First come named turns, each shown by rows before and after it. For each pair of rows after them, which turns, in which order, take the first row to the second? The first pair is done for you.
roz:
[-28  -6  -6 -28   3  -7 -24  -7] -> [-19  -3 -28 -13 -20  21 -13  19]
[  1 -21  26  19  11 -14 -11  -7] -> [-1 -5 20 32 -1 22 -5 -1]
[-12  10 -23  -9 -21  35  -3 -23] -> [ 18 -22 -36 -11  -8 -26  -7   4]
[-23  19  -8  -9  -8  31   0 -14] -> [  4  -9 -36  -5  -9 -23   2  20]
Kudeb:
[ 9  9  8  9  6 18  1 12] -> [-4  5 19 -5 16  9 -5  0]
[-10   1   5  -9  -7  -8 -11  -9] -> [ -3  -6  -3  -8 -15  -3  -7   3]
[  6 -14 -19  -3 -29  10   2  15] -> [ -1   6   3  10 -23  31   4 -15]
[ -6 -28  -2 -30  10 -36 -13  15] -> [ 18  -8 -26   0 -16   7   4  43]
til:
[  4 -15  21 -20  17 -36 -14 -17] -> [ 30   4  30  26  14 -20   3 -16]
[  3  23 -16  22 -10  28   8  -1] -> [-24  -5 -25 -26  -7  -1  -4   2]
[  4  19   8  10   3 -17 -17   0] -> [ -5  18   9   7   3 -12 -21  -8]
[ 31   1  -6  22 -12 -10  14  20] -> [-24  17  16  -9  -4  23  -3 -22]
kos:
[-10 -20 -24 -10 -29  14  -7  17] -> [ -6 -30   8 -14   3 -36 -15  -6]
[-51   6 -16 -18 -19  22 -20 -10] -> [-41 -16 -24 -25 -16 -18 -28  12]
[  6  15   0 -12   6   8   2 -12] -> [  9   7 -15 -15   0   4   6   5]
Then:
Each pair is 2 to 3 turns apart.
[  0  -7 -27 -17 -14  -3   3  35] -> [-37   7   4 -32  -4  12  -7  -6]  roz then kos
[  0  14  29  18  24   4  -1 -25] -> [-23 -20  -9 -29   9 -30 -10   0]  kos then til then kos
[-20 -21 -19 -57  -9 -48 -22  26] -> [-56  12   7 -65  -5  10 -26 -18]  til then til
[ 25   6  -5  24 -10  -2   2  19] -> [-10 -11  -3 -22   0 -28 -14   8]  kos then til then Kudeb
[ 44   7 -17  30 -18  23  14  40] -> [ 35   9  48  22  33 -26  -5 -18]  roz then til
[ 30 -23 -17  30   4 -30   8  33] -> [-19 -20  20  -2  31 -40 -15 -24]  Kudeb then Kudeb then til
[-17 -19  14 -27  21 -37 -11  -4] -> [-20  -8 -31 -26 -19  22  -2  24]  kos then kos
[ 23   6  16  30  24 -16   2 -17] -> [ 13 -21 -29  -6   1 -26   0  21]  til then kos then roz
